Each path below is one point turned by a fixed rotation once a step. After each direction that follows a path, write how fast that rotation turns it, in degrees per step (0 if it stays still).
Each turn is a multiple of 5 degrees from 10 to 175, or 0.
Each row of a path follows its step; steps can be skipped.
Path 1:
step 0: [ -4  -1  -6  17   3   6  -1 -12  10  -2  -9 -12  -9  -2  13  -2  -8   4
   3  -4   2  -9  -4  -1  15  13  -7  -4 -10   4 -13]
step 1: [ -4  -4  -2  -2  -5  -3  -5  -4  -9  -6 -13   3  -3   1 -15   8 -11  -1
  -7 -12  -8  -1   3  -8 -13  -6  -1  -5   1   5  23]
step 2: [  9   7  11  -6  -8   2   5  11   0   8  -3  20   3  11  -6  -7   1   5
  -5   0  -3  -1  -5   5  15   8  -3  -7   7 -12 -15]
step 3: [ -4  -3  -7  12   1  11  11  -5   6   8  -4  -7  -1 -10   7  -3  11   0
  -1 -11   3   9   2   5 -14   2  -3   2 -21 -13   1]
step 4: [  9  -2   2  -6  -5   1 -10   1  -7  -7  14   1  -8  -7 -17   7 -12  -3
  11   6 -10   9  -7  11  -5   5  -5  11   3   6  11]
step 8: [  6   0   2  -7  -8  -1   6  -1  -8  16   5   2  -3   0   7  -4  13   5
 -18   4  21  -4  13   2   7   4 -10  -3  -8  -1   6]
step 9: [  3  -5  -1   8  17   3  -9 -11   3   5  11   5   0  -4  -1  17   7  -5
  10  -3 -10  12   6   1 -10  -6  -7  -2   5 -12  -9]
step 10: [  1  -7   0   0 -10 -14  11  -4  14 -11  13   6   0  -4   9  -9 -12  -3
   0  -1   0   0 -10  -2  10  -1   0  19   3   5   8]
step 11: [  3  -3  14   2   0   7  -9  -9  -6  -6   3  -4  -9   8  -5  -7  10  -8
  -6   1  14  -2  11  -6  -1   3  15 -16  -9  11  -3]
Directions:
[ 3  7 -2  0 -2  2  1 -1 -1  2 -1  2  2  4  1 -4  2  4 -5 -3 -3 -1  0  0
 -7 -1 -6  0  3  0 -1] | 65
[-1  2 -1 -5  2  0 -2  4 -1  3  1  3 -3  2 -2  0  5 -4 -2  2  0  2  0  0
  6 -3 -2 -8  1  1  5] | 110
[-2 -1 -1  7  0  3  1  2  0  2 -1  3 -1 -4  2 -3  0 -5 -3  2  0 -2  8  2
 -2  1 -1 -2 -4  6 -1] | 135
Path 2:
step 0: [  2   0   9  11  -8   7  -3   7  -2 -14 -13  13 -10  -2   2   5  12  -3
   0   3   9   0   2   3   3 -23   7 -14   5  -4   0]
step 2: [ -9  15   3   6   4  -4  10   2   5  -2   1  -7 -12  -7  -3 -21   1   9
  -6  -3   2   3   1  15  -9 -16   9  10   4   6   0]
step 3: [ -6   2 -10   7  -7 -18   3  10  -1 -10 -10  -7  -9   2  17   3  12  -9
  -4   5  -7   3 -16   4  -2   3   8  -9  -7   1   0]
step 4: [  4  -1 -13   3   8  -7   7 -11   1  -7  10 -18   6  -1  -9  -2   5  10
   4  23   0  -1  -4  -3  -2  -5  -4  -4  -7  12  11]
step 6: [  4   9   4  -8  -6  -3  -5   6 -16  -4   7  -9  -2  -6  13   4   1  -2
  -3   9  -9   4  -1 -19   2  13   6  -5   6  17   1]
step 7: [  0 -10   5  -3   0   1  -1 -18 -17 -10  -6  -5 -10   1  -9  -6   1   5
  18   6   5   0  -5 -18   1 -10 -12   3   6   0  -5]
step 8: [ 10  -1  -1 -10 -16 -15 -16   8   0   3   1   4   1  -2  -9   4  -6   3
   7 -20   1   4   1  -7  14 -10   0   3  -5  11  -2]
step 10: [-15  -6   2 -13  -5  -3   7   4   7   0 -19  -5   0   4  -1  -5  -1 -10
  12  -1   0 -18 -13  -1  11  -6  -3  11   4   0 -11]
step 11: [  8 -10  -2  -9   0  -6   6   6   6 -10   2   0  -2  -6 -13  -3   1  -2
 -17  -5  -5  -6   1   6   4  -6  10  20 -14   8  12]
Directions:
[ 1  1  3  0 -2 -3  3 -1  6  0 -4 -3  3 -3  0 -3  0 -4  3 -3  4  1  1  2
 -2 -2  5  0 -6  0 -6] | 45
[ 3 -1  5  0  5 -1 -6  3 -3 -5 -4 -1  3  3  1  3  1  3  0  2  0 -1 -1  2
 -2  4  7 -3  0  0  0] | 125
[-1  2  2  2  3  2  0  2 -3  0  3 -7 -2  6 -8  0 -5 -1  3 -5  2 -2 -2  4
  0 -1 -1  2 -1  0 -1] | 125
[-1  0  0  2  6  0  5  3  1 -4  5  2  1 -3 -1  3  0  1  2  1  3  0  6 -2
  2  1  3  4  1  7  0] | 155
[ 2  4  3  1 -4  2 -7 -1  2 -2 -2  2 -3  0 -1  4 -3  1  0  0  3 -3  4 -6
  0 -3 -3  3  2  0 -6] | 40
[ 5  0 -4  1 -2  2  0  1 -1 -4  2  2  4  1  5  2 -2 -4 -4 -5  2 -1 -6  1
  4  1 -1  0 -1  5 -4] | 145
[-5  0  1 -1 -2  6  4  4 -2 -3 -1 -2 -3 -1  1  5  3 -6  3  4  0 -2 -3 -3
 -2 -1  0 -4  0 -1 -2] | 110
